In the rows, zero is written as 128.
The same turns and mirrors carry the whole set onto itself and the rows of a family onto each other. Which other rows belong to the same family as each row named below? List them in the order they appear above.
These 40 rows form 5 families of 8 rows each.
Q625: [147 116 139 125 128 131  96  94 105 145 141 128 141  90 145 153 126 102
 126 138]
Q20: [152 127 120 156  93  85 127  89 113 119 127 135 161 119 148 133 151 126
 132 131]
Q314: [137 109 116 136  86  95  99 115 139 126 114 134 156 128 127 148 128 117
 141 113]
Q535: [137 129 153 146 107 113 124  87 118 131 116 136 118 107 134 125 128 120
 103 135]
Q996: [139 122 156 158 104 120 118  96 120 121 117 133 107 106 146 142 123 117
 112 142]
Q641: [141 124 152 145 101 112 129  85 123 130 119 134 115 106 138 127 126 118
 106 135]
Q338: [133 131 156 156 113 120 113  96 114 124 114 137 116 106 138 133 128 119
 104 139]
Q487: [125 137 127 134 132 126 102 112 115 111 125 145 142 104 115 153 156 105
 146 122]
Q577: [144 136 124 166 108  92 111  97 102 116 121 138 164 120 145 136 155 128
 128 133]
Q461: [155 119 121 166  89  90 122  97 116 112 129 131 150 118 160 150 145 122
 140 137]
Q430: [132 117 118 137  96  96  93 116 133 127 109 137 163 128 120 142 133 119
 135 111]
Q615: [150 112 138 124 123 130 100  92 109 145 143 126 138  89 148 155 124 101
 129 138]
Q386: [130 118 121 146 100 102  84 124 130 122 108 136 158 128 125 152 131 118
 138 116]
Q239: [142 114 119 120 102 116 131  99 136 115 138 136 130 102 126 157 146  99
 158 121]
Q639: [155 121 119 159  89  86 128  91 116 117 130 133 155 118 155 141 147 123
 137 134]
Q480: [147 133 122 159 101  87 120  91 107 119 124 137 165 120 144 131 155 127
 128 131]
Q562: [151 122 124 173  96  94 114 103 111 108 127 132 149 117 161 154 146 123
 141 140]
Q426: [140 114 122 130 106 122 121 108 133 108 137 135 125 102 132 168 144  98
 162 126]
Q873: [128 130 128 141 127 129 101 117 118 105 127 141 134 102 124 166 151 102
 153 127]
Q788: [138 107 117 141  86  97  96 119 139 123 114 133 152 128 131 154 126 116
 144 116]
Q561: [134 132 155 151 112 117 118  91 115 128 114 137 119 107 134 127 129 121
 102 136]
Q30: [135 109 119 146  91 100  90 123 136 120 112 134 152 127 132 158 127 116
 144 117]
Q814: [149 115 137 119 125 127 102  89 108 149 142 127 143  90 143 147 126 103
 125 135]
Q731: [142 120 152 147  98 113 128  88 125 128 121 133 110 106 142 133 123 117
 109 138]
Q605: [128 137 124 123 128 120 112 103 117 118 127 145 147 104 109 142 158 106
 142 117]
Q753: [135 128 157 159 110 121 113  98 116 122 115 135 111 106 142 139 125 118
 108 142]
Q431: [151 112 138 121 122 128 103  90 110 147 143 126 139  89 147 152 124 101
 128 136]
Q379: [144 134 126 173 109  95 106 103 102 110 121 137 159 119 150 145 153 127
 131 137]
Q877: [146 117 139 123 129 130  97  92 105 146 140 128 143  90 143 149 127 103
 125 137]
Q892: [132 114 120 148  96 102  85 125 133 119 110 135 154 128 129 157 129 117
 142 118]
Q162: [130 119 120 142 100  99  87 121 130 125 108 137 162 129 121 146 133 119
 136 113]
Q778: [148 114 139 125 126 131  97  94 107 145 141 127 139  90 147 155 124 102
 128 138]
Q861: [147 117 138 120 127 128 100  90 106 148 141 129 144  90 142 148 127 104
 125 135]
Q353: [150 113 137 119 122 127 104  89 109 148 143 127 141  90 144 149 125 102
 127 135]
Q409: [146 129 126 176 104  96 107 105 106 108 123 135 153 118 157 152 149 124
 137 140]
Q273: [139 121 119 113 107 113 132  94 133 121 135 139 139 103 117 144 151 102
 150 116]
Q720: [134 120 126 139 116 127 109 115 126 105 132 138 126 102 131 172 146  99
 160 128]
Q869: [142 119 154 153  99 116 124  92 124 124 120 132 107 105 146 139 122 116
 112 140]
Q721: [133 131 121 115 118 115 124  95 125 122 131 143 146 104 110 138 156 105
 144 114]
Q931: [135 113 116 134  90  94  98 114 137 128 112 136 161 128 123 144 130 118
 138 111]

Which other rows belong to the same family as Q931? Q314, Q430, Q386, Q788, Q30, Q892, Q162
Which other rows belong to the same family as Q338? Q535, Q996, Q641, Q561, Q731, Q753, Q869
Which other rows belong to the same family as Q431? Q625, Q615, Q814, Q877, Q778, Q861, Q353
Which other rows belong to the same family as Q426? Q487, Q239, Q873, Q605, Q273, Q720, Q721

The same turns and mirrors carry the whole set onto itself and the rows of a family onto each other. Which other rows belong to the same family as each row named below? List them in the order they appear above.
These 18 rows form 3 families of 6 rows each.
Q114: [117 143 138 107 129 122 133 113 119 122]
Q475: [145 116 122 157 139 139 129 144 137 126]
Q69: [152 110 116 151 118 132 122 116 135 128]
Q208: [128 117 117 155 129 126 119 132 146 143]
Q24: [125 148 131 105 136 126 145 135 132 138]
Q471: [139 141 135 109 139 124 142 124 108 114]
Q646: [119 148 144 106 134 133 137 128 125 137]
Q760: [125 146 123 107 127 116 135 108 118 128]
Q588: [127 145 135 105 139 125 143 141 129 136]
Q354: [147 116 114 158 128 129 118 116 122 121]
Q524: [131 119 112 154 126 126 115 128 145 142]
Q804: [141 145 135 110 140 130 147 126 112 114]
Q891: [137 107 113 149 123 132 126 128 149 135]
Q796: [123 145 125 105 128 113 131 113 119 134]
Q767: [134 146 147 108 135 130 136 123 119 116]
Q169: [143 115 118 158 126 124 116 114 125 124]
Q589: [146 112 128 159 138 138 130 140 131 125]
Q41: [148 106 118 153 129 143 133 132 133 130]

Which other rows belong to the same family as Q767? Q114, Q69, Q646, Q891, Q41
Which other rows belong to the same family as Q796? Q475, Q471, Q588, Q354, Q524

